(in the rows, 128 means zero)
One turn moves each row of this set onto another row. After a few examples, where does it send each row asked below?
Z341: [148 136 110 128 105  99 134 154 124 157 165 147 121 155 134]
Z416: [130 129 107 172 136  97 100 112 118 141 159 126  97 171 139]
Z420: [130 116 152 111 130 131 130 178 115 145 138 117 114 140 105]
Z101: [129 111 153 150 156 153 132 121 110 105 147 121 108 160 142]
Z815: [134 117 113 169 131  97 103 105 113 145 160 127 102 164 149]
Z200: [173 109 129 142 128 118 135 141 103 110 164 122 109 164 104]
Z7: [151 138 114 129 101 102 130 153 128 153 169 147 117 156 135]
Z557: [115 102 130 136 111 121 111 143 143 149 136 116  81 180 122]
Z61: [120 136 132 144 165 102 111 140  95 136 163 122 144 128 125]
Z776: [128  99 130 138 123 133 118 146 136 146 140 134  73 186 118]
Z398: [116 126 113 167 144  87 104 109 118 146 154 123  96 164 132]
Z176: [124 131 154 138 160 102 115 147 111 131 167 123 145 120 127]
Z152: [109 134 138 138 131 135 130 133 137 152 152 141 120 152 172]
Z636: [131 130 108 166 147  98 103 109 124 142 168 119 108 169 145]
Z125: [173 106 123 143 130 112 130 140  98 113 164 121 105 167 108]
Z165: [131 129 119 169 140  92  92 108 122 150 161 121 114 151 138]
Z454: [122 113 148 103 139 138 142 171 113 136 150 124 106 139 107]
Z303: [105 137 139 130 136 136 131 136 140 150 146 140 120 152 168]
Z405: [131 108 151 144 162 149 128 122 114 105 146 113 104 163 143]
Z8: [120 103 113 132 118 133 119 135 137 144 145 121  75 180 116]
Z439: [125  99 116 152 120 127 108 137 135 155 138 125  73 171 112]
Z209: [148 132 114 133 103 103 134 155 126 158 166 150 119 163 131]
Z989: [130 145 136 145 160 100 115 141  96 134 168 127 141 127 138]
Z939: [173 109 124 142 124 124 128 141  98 113 165 123 107 163 107]
Z864: [132 139 142 137 167 102 127 144  99 133 174 122 139 128 135]
Z198: [121 120 118 179 143  93 104 116 122 136 155 114 111 166 147]
Z569: [106 139 144 137 133 132 133 134 139 146 152 144 117 151 169]
Z613: [120 104 124 129 127 119 109 149 138 147 140 121  64 169 114]
Z809: [121 114 142 107 148 134 117 178 115 136 149 119 113 134 106]
Z869: [136 132 139 153 162 103 124 151  94 134 158 114 144 125 129]
Z974: [132 142 147 135 155 106 124 139  93 134 166 118 139 119 133]
Z920: [120 104 115 146 121 130 115 146 140 141 148 126  74 187 118]
Z904: [129 120 152 110 144 138 136 175 128 127 143 130 118 141 107]
Z82: [118 115 149 105 130 138 135 171 122 126 151 121 112 143 102]
Z695: [120 103 124 132 118 133 117 146 135 136 139 126  70 177 112]
Z293: [118 101 150 120 138 135 130 177 123 134 144 128 104 139 100]
Z523: [119 120 154 106 142 136 131 175 112 129 147 126 114 132 113]
Z83: [133 139 135 142 152 103 121 135 106 126 164 124 148 118 138]
Z607: [132 132 114 174 146  98 104 114 112 149 165 122 101 162 149]
Z357: [132 111 153 147 157 150 130 119 114 105 148 113 109 153 145]

Z523 turns into Z989
Z776 turns into Z904
Z420 turns into Z869
Now these:
Z165 turns into Z439
Z636 turns into Z8
Z607 turns into Z920
Z125 turns into Z405
Z101 turns into Z569
Z613 turns into Z809
Z357 turns into Z152

One turn moves each row of this set onto another row. After a few examples, where does it send each row asked below?
Z797: [126 127 130 126 137 163 130 148 125 172  88 124]
Z841: [122 112 151 128 119 140 148 155 102 151 149 139]
Z430: [149 125 135 132 144 139 143 134 153 131 105 126]
Z295: [123 141 144 110 141 114 111 179 119 133  88 128]
Z631: [145 146 113 109 146 155 161 133 119 140 128 126]
Z534: [143 154 142 106 137 164 108 139 121 122  91 111]
Z576: [110 114 135 111 101 131 141 172 105 146 110 156]
Z619: [109 132 170 117 138 143 162 162  98 125  95 133]
Z103: [ 93 141 125 118 135 150 119 158  74 159 100 145]
Z208: [133 128 108 111 112 158 122 117 116 132 136 125]
Z655: [120 100 154 136 132 143 126 173 106 121 100 153]
Z397: [102 132 131 120 120 149 112 166  97 117  83 108]
Z798: [122 164 109  96 138 133 119 124 119 127  97 120]
Z543: [139 143 144 133 120 135 114 142 103 105 120 105]
Z449: [121 154 120 111 136 131 145 121 112 154 146 129]
Z232: [137 147  95 129 157 141 107 156 113 130 115 121]
Z556: [120 117 119 117 135 110 113 123  78 120 115 136]
Z5: [118 139 131 121 151 114 110 109 125 130 123 128]
Z482: [109 118 147 123 126 140 153 111 106 137 124 165]
Z768: [104 142 133 102 121 122 119 152  78 110 128 145]
Z600: [101 119 113  96 143 152 155 147  84 145 110 133]
Z300: [102 123 157 142 156 141 125 159  99 111 122 155]
Z800: [ 98 126 121 122 132 135 159 142  96 126 146 118]
Z419: [123 138 127 118 146 153 112 155 109 102  70 133]
Z524: [134 132 139 117 136 127 140 141 120  86 132 132]
Z382: [129 156 147 148 149 150 132 157 142 128 114 145]
Z160: [134 124 161  98 119 134 131 139 128 138 146 148]
Z362: [115 132 139  96 123 152 137 162 138 160 100 154]
Z959: [134 141 131 130 153 159 133 169 106 131  86 167]
Z404: [125 145  98 121 136 120 118 134 114 148  81 138]

Z5 turns into Z534
Z404 turns into Z397
Now these:
Z482 turns into Z208
Z430 turns into Z797
Z543 turns into Z382
Z655 turns into Z841

